(in the rows, 128 means zero)
The same turns and mirrors carry the whole set onto itself, and each row onto the other rows of its family. Which rows share a family with each named row? Give them in list order.
These 32 rows form 4 families of 8 rows each.
vazig: [101 146 147 172 113 135 120 116]
tizi: [110 144 138 138 115 137 140 138]
Bom: [123 169 150 156 111 135 111 123]
geke: [106 150 139 142 119 135 147 138]
Doda: [121 169 150 171 113 141 127 117]
boti: [119 144 140 160 117 138 107 120]
lal: [ 94 165 141 149 126 122 137 129]
melom: [108 159 133 134 123 130 139 131]
Fiv: [120 163 152 170 107 141 124 116]
Tazog: [115 139 130 143 126 137 134 133]
keta: [ 97 157 138 140 117 128 145 129]
fofol: [ 99 147 138 138 107 131 137 128]
sumev: [113 163 151 178 120 138 127 122]
Dit: [ 92 148 145 149 107 124 128 128]
peb: [112 163 135 138 130 125 124 134]
nat: [109 146 139 137 112 127 114 132]
Fipi: [117 178 151 161 117 133 120 123]
Mudad: [111 149 134 131 114 132 130 131]
sok: [124 166 147 171 127 139 121 124]
papip: [127 168 148 167 114 142 122 118]
bara: [105 145 140 142 114 136 144 137]
gobub: [115 153 153 175 110 140 119 122]
sezat: [101 143 135 152 123 135 146 130]
lel: [126 163 150 166 108 142 120 118]
Zisil: [112 150 137 138 120 136 142 139]
tez: [103 164 143 173 131 133 129 118]
dumuz: [105 133 134 148 117 136 137 131]
fet: [126 155 148 169 116 140 113 125]
kefu: [121 162 136 161 136 136 116 121]
zuf: [108 172 155 167 109 132 123 120]
Fono: [114 164 155 162 103 134 113 121]
Musav: [109 148 131 147 132 135 144 133]

The rest of the family of tizi: geke, Doda, Fiv, papip, bara, lel, Zisil
The rest of the family of tez: vazig, boti, lal, Dit, peb, nat, kefu

The same turns and mirrors carry the whole set onto itself, and each row onto the other rows of its family. Which rows share a family with each named row? Give them in list order.
These 16 rows form 4 families of 4 rows each.
ped: [137 134 126 152 130 121 121 107 139 118 136 126 125 145 131 130 121 121
 124 110 124]
nasef: [138 136 110 120 126 135 112 132 117 134 130 143 125 114 126 121 134 119
 121 142 123]
Bamo: [134 134 125 150 136 118 126 115 146 121 137 120 118 140 123 132 113 122
 117 116 122]
zud: [120 138 123 122 123 127 118 126 128 133 120 121 143 116 154 138 136 135
 133 125 134]
duv: [115 134 130 120 128 121 123 121 132 139 125 126 140 112 143 135 136 139
 138 121 138]
miz: [124 101 137 142 135 116 134 144 131 125 127 118 119 143 121 130 124 124
 124 132 128]
zar: [114 129 128 121 117 128 114 125 124 137 127 132 131 113 147 132 141 139
 133 124 139]
Gim: [126 104 144 145 127 128 138 133 120 131 124 129 128 150 115 130 131 128
 125 133 120]
Tepag: [131 131 133 156 138 122 132 110 137 119 139 128 119 134 129 129 122 113
 128 108 125]
Riviz: [137 139 116 121 123 131 112 136 126 139 120 140 129 123 121 128 140 124
 132 150 119]
Rok: [114 124 124 121 124 129 121 125 121 139 124 121 139 108 154 125 130 128
 130 131 134]
sufe: [118 105 137 139 131 125 139 135 124 122 134 128 121 149 107 128 127 123
 122 130 123]
Kuzi: [142 131 125 157 141 119 125 126 138 113 139 127 116 137 128 133 123 115
 122 114 131]
fofad: [130 110 144 147 137 128 146 138 125 127 129 122 126 141 113 136 126 130
 120 130 121]
lufiz: [132 147 111 122 128 124 125 134 121 132 122 143 128 122 115 124 143 122
 133 149 120]
sufu: [129 143 109 130 122 126 118 130 117 133 124 142 122 121 132 120 143 120
 133 150 117]

The rest of the family of zar: Bamo, fofad, sufu
The rest of the family of ped: duv, Gim, lufiz
The rest of the family of nasef: miz, Rok, Kuzi

